[[ 0.43  3.33 -2.69 -2.93  1.25 -3.61  4.41 -4.92 -5.29 -2.41  4.54 -3.44]
 [-0.83 -2.38  1.63 -1.00  0.92  2.60 -2.69  0.01  0.56  2.67 -2.74  2.13]
 [ 4.99  5.20 -0.37 -3.80 -4.10 -1.41  4.24 -1.54 -3.20  0.52  0.65 -4.90]
 [-5.09 -2.09 -3.76  0.73  5.34  0.76 -4.61 -2.42 -2.44 -1.01  2.62  5.56]
 [ 3.92  4.71 -0.78 -3.69 -2.31 -2.54  4.13 -3.13 -4.57 -0.57  2.86 -4.59]
 [-1.46 -5.16  3.34  1.80  2.19  3.11 -3.97 -0.26  1.44  2.72 -2.83  2.87]
 [-1.43 -3.89  3.08  1.17  1.27  2.99 -2.45 -0.35  1.59  2.95 -1.34 -0.90]
 [ 5.22  4.76  0.53 -3.30 -4.31 -2.51  5.35 -1.11 -2.38 -0.37  0.12 -4.95]
 [ 3.47 -2.46  5.26 -3.78 -2.01  2.20  1.37 -2.44 -0.47  4.35 -3.24
  -3.77]] yields -2.41

[[ 0.51  0.08 -1.73  0.72 -0.88  0.76 -0.55]
 [ 0.27  0.08 -0.99  0.33 -0.46  0.44 -0.37]
 [ 0.88  0.89  0.84  2.51  1.27  0.76  0.04]
 [ 1.39  0.88 -4.02  0.02 -0.87  1.16 -3.09]
 [ 1.36  1.34  1.21  4.20  1.82  1.30  0.21]
 [ 1.24 -0.03 -3.42  3.18 -2.11  2.41  0.00]
 [ 0.42  0.32 -1.05 -0.13 -0.05  0.25 -1.07]
 [ 0.46  0.46 -1.13 -0.14  0.05  0.20 -1.26]
 [ 0.59 -0.05 -1.45  1.41 -0.87  1.03  0.01]
 [ 1.28  1.77  0.81  1.32  2.53  0.20 -1.92]
 [ 1.27  1.42  1.36  3.01  2.19  0.78 -0.51]
 [ 1.13 -0.04 -2.71  3.28 -1.69  2.17  0.35]] yields -0.88

[[-1.35 -1.69 -3.97 -2.36 -4.64  0.06 -3.05  3.37 -3.81  2.87 -3.04 -3.59
  -0.67  0.60]
 [-4.42 -4.31 -4.66 -4.18 -0.55 -4.47  0.56 -1.88 -4.69 -4.83  0.18  0.96
  -5.04 -3.46]
 [ 0.60  2.21  3.10  1.20 -0.09  1.98 -4.11 -4.09  3.98 -3.89 -3.95 -4.14
   1.35 -2.38]
 [-3.64  3.41  4.33  3.06 -2.74  2.86 -2.40 -4.94  4.34 -4.04 -1.85 -1.08
  -3.72 -1.69]
 [-4.77  3.57  3.85  3.85 -3.84  3.46  2.62 -4.00  3.41 -0.32  2.74  3.30
  -4.68  2.81]
 [-2.60 -4.67 -4.95 -4.36  1.43 -4.75  1.11 -0.13 -4.91 -4.73  1.15  1.29
  -3.77 -3.42]
 [ 4.91 -3.94 -4.60 -4.38  3.58 -4.14 -2.89  3.68 -4.20  0.77 -3.14 -3.45
   4.93 -2.72]
 [-0.26 -3.24 -4.24 -2.43 -0.72 -2.86  3.55  5.13 -5.00  4.22  3.50  3.35
  -1.20  1.71]] yields -3.59

[[ 2.01 -0.27 -1.76 -1.12  3.72  1.29  2.20 -1.60 -1.76]
 [ 1.72 -0.37 -2.06 -0.75  4.05  1.24  1.79 -1.87 -1.79]
 [ 1.37 -0.27 -1.68 -0.51  4.00  0.79  1.59 -1.44 -1.57]
 [ 1.76 -0.10 -1.69 -0.78  4.40  0.51  1.71 -1.16 -1.68]
 [ 1.75 -0.06 -1.64 -0.79  4.35  0.50  1.72 -1.12 -1.65]
 [ 1.51 -0.32 -1.78 -0.57  4.16  0.92  1.63 -1.70 -1.69]
 [ 1.10 -0.74 -1.86 -0.28  3.59  1.45  1.71 -2.00 -1.66]
 [ 1.31 -0.23 -1.33 -0.57  3.71  0.81  1.68 -1.23 -1.52]
 [ 2.03 -0.24 -1.72 -1.26  3.67  1.23  2.31 -1.44 -1.73]] yields 2.20

[[ 1.19  1.20  1.41  2.96  1.72 -0.43  2.59  0.47 -2.12 -2.89 -3.92 -0.35
   1.14  1.65 -3.42 -1.11]
 [-2.26 -1.12  0.20 -0.85 -0.36  2.59 -0.60 -3.96  4.63 -0.53  0.54  0.23
  -1.48 -1.27  1.36  2.79]
 [-0.25  1.76 -1.37 -2.10 -5.17  1.87  0.60  1.55 -2.36 -1.32  2.35 -1.71
   0.50 -1.86 -1.49  0.53]
 [ 0.54 -0.67 -3.04 -0.76  3.69  2.76  1.52  2.08  3.30  0.72 -3.04 -1.68
   1.73 -1.77  1.31 -0.13]
 [-1.89  0.09  2.03  2.92 -1.31  2.34 -1.50 -3.13  0.06  0.31  0.66  0.75
   2.42 -1.67 -1.02  4.61]
 [-0.37 -2.91  2.86 -3.28  0.04 -1.55  2.21  0.36 -2.54  0.93  1.96 -2.58
   0.03 -1.82  3.33 -1.37]
 [ 3.14  1.43  1.93  2.81 -1.44 -2.57  0.47  0.29 -2.06  2.80  1.95  2.88
   2.44  0.08 -0.64 -0.72]
 [ 1.21  1.14  1.64  2.72  1.71 -0.28  2.51  0.51 -2.02 -2.90 -3.66 -0.53
   0.90  1.64 -3.14 -1.49]
 [-1.08 -4.91  2.86 -1.40  1.18  0.40  1.87  0.82 -3.40  2.36 -0.28 -1.17
   1.03 -0.54  0.60 -1.99]
 [-2.23 -1.30  0.09 -0.30 -0.31  2.59 -0.92 -4.10  4.61 -0.48  0.71  0.36
  -1.57 -1.19  1.35  3.19]
 [ 0.24 -2.10  0.62 -2.31 -0.66  1.62  0.98 -2.86  4.94 -0.94  1.60  0.36
  -3.67 -0.98  1.46 -0.27]] yields 1.65
